One turn sends every row of this set to another row. A few are shown first. Where does it send the rows asked after them?
q_323: 1.02; -1.60; 1.31; -1.14; -0.06; 0.17; 1.53; -0.47; 0.92; 0.62; -0.64; 0.44; 1.85
q_7: 1.22; -2.27; -0.53; 1.20; -0.73; -0.29; -1.21; -1.40; -0.94; 1.75; 1.76; -0.69; 1.52
q_157: 0.37; 2.52; 0.52; -1.76; -0.86; -1.04; -0.07; -1.98; -1.18; -0.60; -1.18; -0.19; -1.50
q_405: 1.46; -2.44; -1.29; 0.19; 1.35; -1.42; -1.74; -0.92; -0.58; -0.12; 0.89; 0.23; -0.31
q_510: 1.17; -2.21; -0.21; 0.61; -0.70; -1.15; -1.15; -1.38; -0.98; 1.34; 2.23; -0.61; 1.58
q_517: -1.70; 2.56; 0.78; 0.86; 0.34; 0.38; -1.26; 1.63; -2.23; 0.61; 0.52; -0.37; 0.28
q_671: -1.54; 2.58; 0.61; 0.87; 0.29; -0.37; -0.46; 0.71; -1.05; -1.36; -0.91; 0.16; -1.98
q_166: -0.97; 2.85; -0.07; 1.23; -0.41; 1.26; -0.80; -0.27; -0.92; 0.22; -1.74; -0.38; -1.95
q_381: -1.15; 3.25; 0.92; -0.71; -0.10; -0.15; -1.46; 0.72; -1.92; 0.86; 0.72; -0.54; 0.49
q_878: 0.92; -2.58; -0.33; 1.43; -0.49; -0.73; -0.99; -0.92; -1.11; 1.21; 2.03; -0.40; 1.45
q_311: 2.09; -1.79; -1.66; -0.19; 0.65; -0.55; -2.19; -2.03; -0.36; 0.95; 0.34; -0.30; -0.26
q_259: -0.70; 3.53; 0.40; -0.83; -0.48; -0.32; -1.00; -0.74; -0.64; -0.42; -1.10; -0.37; -1.80
q_744: -0.06; 1.74; -0.42; 1.60; -0.92; 1.77; 0.01; -1.36; -1.55; 0.53; -2.43; -0.30; -1.87
q_780: -1.63; -1.17; -0.60; 1.56; -3.32; 0.27; -0.71; 1.08; 0.93; -0.17; -0.73; 0.00; 0.32
q_526: 0.59; -2.06; 1.13; 0.16; 0.11; 0.85; 1.69; 0.08; 0.71; 0.53; -0.93; 0.50; 1.72
q_190: 1.59; -2.57; -1.76; 1.47; 1.06; 0.05; -1.91; -0.99; -0.68; 0.73; 0.18; -0.08; -0.46
q_172: -1.10; 3.12; 0.41; 0.52; -0.26; 1.15; -1.64; 0.70; -1.99; 1.73; 0.06; -0.66; 0.44
q_365: 1.10; -1.57; 0.89; -0.36; -0.33; 1.28; 1.42; -0.75; 0.95; 1.36; -1.18; 0.15; 1.79
q_529: -1.03; 0.91; 0.70; 1.26; 0.35; -0.89; 0.72; 0.43; -1.82; -2.01; -1.09; 0.63; -1.89
q_853: -1.38; -0.74; 0.04; -0.56; -3.23; -1.52; -0.64; 0.68; 1.27; -0.85; -0.01; 0.08; 0.56
q_775: -0.79; -0.15; -0.70; -0.36; -3.96; 0.10; -1.18; -0.43; 1.41; 0.71; -0.84; -0.52; 0.55

q_529 moves to q_744
q_780 moves to q_775
Now find these:
q_166 moves to q_259
q_405 moves to q_190
q_323 moves to q_526
q_7 moves to q_510
q_517 moves to q_172

One turn sends every row of this set to another row. A few are shown first. Where does it send the rows asked after them?
q_151: 0.31; -0.57; 1.15; 1.65; -1.20; 0.30; 3.78; 0.94; 0.30; 1.88; 0.18; -1.24; -1.82; 0.96; 1.70; 1.87; 1.52; -1.07; -0.70; -0.75; -1.11
q_448: 1.37; 1.04; 0.53; 2.11; -1.65; 0.78; 0.23; 0.53; -0.01; 0.52; 1.55; -0.60; -1.17; 0.61; -3.78; 1.53; -0.14; -0.52; -2.01; -0.44; -0.36
q_827: 1.58; 0.37; 2.67; 1.46; 2.37; 0.50; 3.14; 0.01; -0.50; 0.90; -0.32; 2.06; -1.65; 1.08; 1.01; 2.18; -0.62; -0.91; -1.54; 2.46; -4.01
q_975: -0.33; 0.56; 2.33; 0.97; -0.21; 1.14; -3.86; -0.10; -0.37; 0.42; 0.35; -0.26; -1.07; 0.12; 2.07; 1.26; -0.43; 1.08; -0.97; -0.04; -1.28
q_357: -0.21; -0.29; 0.24; 2.10; 4.21; -1.52; -1.62; 0.96; 0.24; -0.30; -0.19; 2.63; -1.66; 0.25; -0.11; 1.22; 1.01; 0.08; 0.07; 0.68; -1.95
q_919: -0.06; -0.21; 1.81; 1.13; -0.48; -0.23; -3.77; 0.20; -0.09; 0.76; 0.93; 0.29; -1.25; 0.58; 2.72; 1.09; 0.25; -0.30; -1.01; 0.55; -1.16
q_762: 1.34; 0.70; 3.02; 1.28; 2.54; 1.39; 3.08; -0.15; -0.60; 0.69; -0.76; 1.73; -1.53; 0.82; 0.71; 2.25; -1.02; -0.05; -1.55; 2.12; -4.11
q_500: 0.27; -0.90; 1.30; 1.58; -0.65; 0.26; 3.95; 1.21; 0.87; 1.25; 0.79; -0.66; -2.00; 0.73; 0.99; 1.47; 2.47; -0.65; -1.23; -1.91; -1.79
q_947: 1.40; 0.28; 3.04; 1.26; 2.91; 0.88; 3.33; 0.17; 0.05; 0.15; 0.26; 2.54; -1.76; 0.70; 0.16; 1.82; 0.14; -0.14; -2.10; 1.08; -4.71
q_795: -0.37; 0.45; 0.35; 2.20; 4.05; -0.32; -1.83; 0.53; -0.57; 0.00; -1.43; 1.69; -1.44; 0.17; 0.09; 1.55; -0.43; 0.79; 0.81; 1.45; -1.53
q_965: 1.41; 0.80; 0.41; 2.17; -1.79; 0.47; 0.23; 0.59; 0.06; 0.65; 1.64; -0.46; -1.14; 0.62; -3.83; 1.48; 0.16; -0.82; -2.03; -0.35; -0.30
q_31: -0.43; 0.38; 2.72; 0.69; 0.30; 1.47; -3.77; 0.18; 0.17; -0.46; 0.98; 0.26; -1.13; -0.20; 1.18; 0.87; 0.41; 1.79; -1.54; -1.39; -1.96
q_306: -0.16; 0.23; 1.87; 1.40; -0.56; 2.31; 3.72; 0.71; 0.18; 1.13; -0.45; -1.76; -1.63; 0.32; 0.62; 1.89; 1.05; 1.02; -0.77; -1.91; -1.59
q_187: -0.27; -0.34; 2.37; 0.85; 0.46; 0.27; -3.56; 0.51; 0.78; -0.46; 2.01; 1.08; -1.45; 0.02; 1.30; 0.54; 1.50; 0.90; -1.90; -1.63; -2.29
q_401: 1.49; -0.02; 2.76; 1.42; 2.61; 0.15; 3.32; 0.22; 0.00; 0.50; 0.21; 2.49; -1.76; 0.99; 0.69; 1.87; 0.06; -0.95; -1.94; 1.83; -4.48
q_165: 1.29; 0.95; 0.52; 2.08; -1.72; 0.66; 0.25; 0.63; 0.07; 0.44; 1.68; -0.49; -1.17; 0.56; -3.83; 1.51; 0.06; -0.59; -2.11; -0.46; -0.33
q_123: 1.15; 0.68; 3.25; 1.20; 2.96; 1.59; 3.18; -0.08; -0.29; 0.20; -0.44; 1.97; -1.54; 0.56; 0.14; 2.01; -0.46; 0.40; -1.88; 1.26; -4.49
q_880: -0.48; 0.62; 0.61; 2.04; 4.49; 0.27; -1.79; 0.66; -0.27; -0.64; -1.13; 1.85; -1.38; -0.12; -0.53; 1.33; -0.03; 1.49; 0.37; 0.45; -1.91
q_766: -0.14; -0.01; -0.05; 2.35; 3.94; -1.39; -1.69; 0.73; -0.20; 0.17; -0.86; 2.15; -1.61; 0.44; 0.39; 1.43; 0.19; -0.15; 0.56; 1.63; -1.54
q_13: -0.05; -0.18; 1.83; 1.34; -0.42; 1.48; 3.92; 1.09; 0.74; 0.77; 0.52; -0.91; -1.82; 0.31; 0.39; 1.59; 2.17; 0.54; -1.28; -2.74; -2.05
q_969: -0.01; -0.83; 1.86; 1.01; -0.19; -0.79; -3.50; 0.48; 0.67; 0.16; 2.00; 1.08; -1.52; 0.53; 2.20; 0.69; 1.35; -0.40; -1.58; -0.46; -1.78
q_468: 1.43; 0.90; 0.44; 2.22; -1.79; 0.50; 0.19; 0.53; -0.05; 0.64; 1.62; -0.58; -1.23; 0.66; -3.58; 1.48; -0.10; -0.86; -1.98; -0.26; -0.23
q_386: -0.35; 0.16; 0.60; 1.98; 4.64; -0.53; -1.65; 0.99; 0.23; -0.87; -0.26; 2.46; -1.61; -0.05; -0.64; 1.08; 0.77; 1.06; 0.04; -0.02; -2.31
q_824: 1.31; 1.03; 0.48; 2.11; -1.83; 0.71; 0.25; 0.49; 0.01; 0.63; 1.40; -0.70; -1.16; 0.57; -3.70; 1.59; -0.15; -0.74; -1.94; -0.17; -0.16
q_991: 0.04; 0.17; 1.48; 1.61; -1.05; 1.56; 3.69; 0.61; -0.13; 1.82; -0.68; -1.88; -1.70; 0.68; 1.45; 2.12; 0.69; 0.03; -0.37; -0.76; -0.98

q_965 moves to q_468
q_401 moves to q_827
Now find these:
q_31 moves to q_187
q_766 moves to q_795
q_151 moves to q_991

